In the rows, zero is written as 128.
Each path is a new rotation, seen through one point. The rows after it are directions, each followed by how far the rotation turns it, in degrees a step (0 if it stays put).
Each turn is a multiple of 5 degrees from 10 to 175, or 0.
Each row of a path follows its step; steps can be skipped.
Rotation 1:
step 4: [127 132 131 126 124 135 132 135 130 126 126 126 134 128 119 127 136 125
 125 131 139 132 131 121 131 131 128 136 124 128 124 128 133 138 126 135
 126 132 125 128 132 139 121 121 123 118 126 122 136 132 133 122 133 129
 127 129 123 131 120 122 127 125 132 129 132 124 128 125 130 129 132 120
 123 120 129 132]
step 7: [123 122 132 125 129 130 127 126 122 124 126 127 134 131 127 133 126 123
 126 132 133 129 128 123 132 126 128 131 127 126 119 125 122 137 127 127
 113 141 132 133 132 132 130 131 120 125 128 130 132 126 119 129 127 138
 134 128 126 126 132 131 122 133 123 131 128 139 121 132 131 132 133 130
 130 126 136 130]
step 10: [122 132 132 126 123 126 118 131 128 126 128 130 128 126 125 133 125 130
 121 130 131 127 128 132 132 138 133 144 127 126 130 139 120 133 131 131
 123 131 125 127 128 132 126 126 126 126 131 118 132 133 131 127 124 128
 140 127 123 125 124 131 127 134 130 120 130 135 132 128 134 130 123 119
 120 123 126 125]
step 13: [124 127 131 133 123 130 127 130 125 127 125 127 135 127 128 130 123 135
 136 129 135 124 132 123 128 131 126 138 127 123 117 132 123 140 135 131
 123 133 126 120 124 130 132 127 133 122 130 134 132 122 123 130 126 140
 129 133 126 120 136 132 129 128 127 127 120 119 122 130 131 131 129 128
 130 129 124 124]
step 16: [124 134 128 127 129 138 121 129 131 124 133 124 135 126 126 137 126 132
 121 129 128 130 125 130 134 124 123 137 129 133 130 135 123 134 132 138
 132 133 121 131 128 138 125 123 126 123 133 131 127 131 125 121 131 139
 133 121 126 127 120 130 125 122 131 128 126 123 132 119 129 126 129 123
 126 133 134 135]
step 18: [123 126 138 127 128 126 122 126 131 132 124 135 134 132 127 141 122 134
 134 128 127 127 133 131 131 129 127 136 128 121 125 130 120 130 132 128
 126 134 121 122 131 131 133 124 124 127 132 128 131 133 120 127 124 140
 126 124 125 119 120 130 129 127 124 127 126 130 119 132 130 136 124 131
 121 124 135 122]
step 19: [126 122 134 128 123 140 129 126 124 131 131 127 133 131 123 123 131 126
 127 126 132 126 137 122 133 125 133 136 124 128 126 124 125 137 128 128
 124 128 125 133 125 128 131 122 122 121 136 134 140 126 127 128 128 133
 135 131 119 128 127 134 129 125 123 128 131 127 121 126 122 135 123 139
 126 126 134 120]
step 23: [122 129 138 126 131 129 122 122 126 130 131 133 136 128 130 133 128 136
 124 122 125 124 127 123 134 130 127 132 129 127 130 131 122 133 137 128
 123 130 125 129 127 138 128 118 119 121 138 128 131 130 134 123 135 135
 129 128 133 130 119 133 132 124 136 126 130 129 130 126 125 137 121 130
 120 125 131 123]
step 24: [132 124 128 129 125 133 130 126 130 136 126 125 136 130 127 126 126 136
 129 131 129 123 134 123 133 127 127 132 128 137 128 127 124 138 133 125
 127 133 121 126 138 136 134 128 127 129 143 133 141 125 127 124 132 136
 129 128 124 123 123 132 121 119 126 129 122 123 121 128 125 123 129 125
 125 124 130 131]
Speeds:
[127 128 129 128 128 127 126 127 129 129 127 127 126 129 128 127 129 130
 129 126 126 126 130 129 129 126 127 129 128 129 128 127 126 126 129 127
 131 128 130 128 128 129 127 126 128 128 132 129 128 127 127 129 128 128
 126 127 127 129 128 128 127 127 128 129 127 127 128 126 127 127 127 131
 127 128 129 128]
10
[127 127 130 128 126 127 130 128 128 129 129 127 129 129 126 129 127 126
 127 129 130 129 126 128 128 125 128 126 129 131 129 127 130 129 127 130
 128 127 129 128 127 126 129 128 128 125 129 130 128 130 127 126 129 127
 127 128 127 127 127 129 128 127 127 128 127 127 129 126 128 127 129 128
 125 128 128 127]
145
[128 128 124 127 128 127 129 129 130 126 128 127 129 130 129 128 129 129
 130 127 128 130 129 128 127 127 124 129 128 127 127 127 128 129 128 128
 128 125 127 127 127 128 128 130 129 126 128 126 129 127 129 129 127 128
 127 128 126 127 127 129 128 128 129 127 126 129 128 128 129 128 128 126
 126 131 127 128]
90
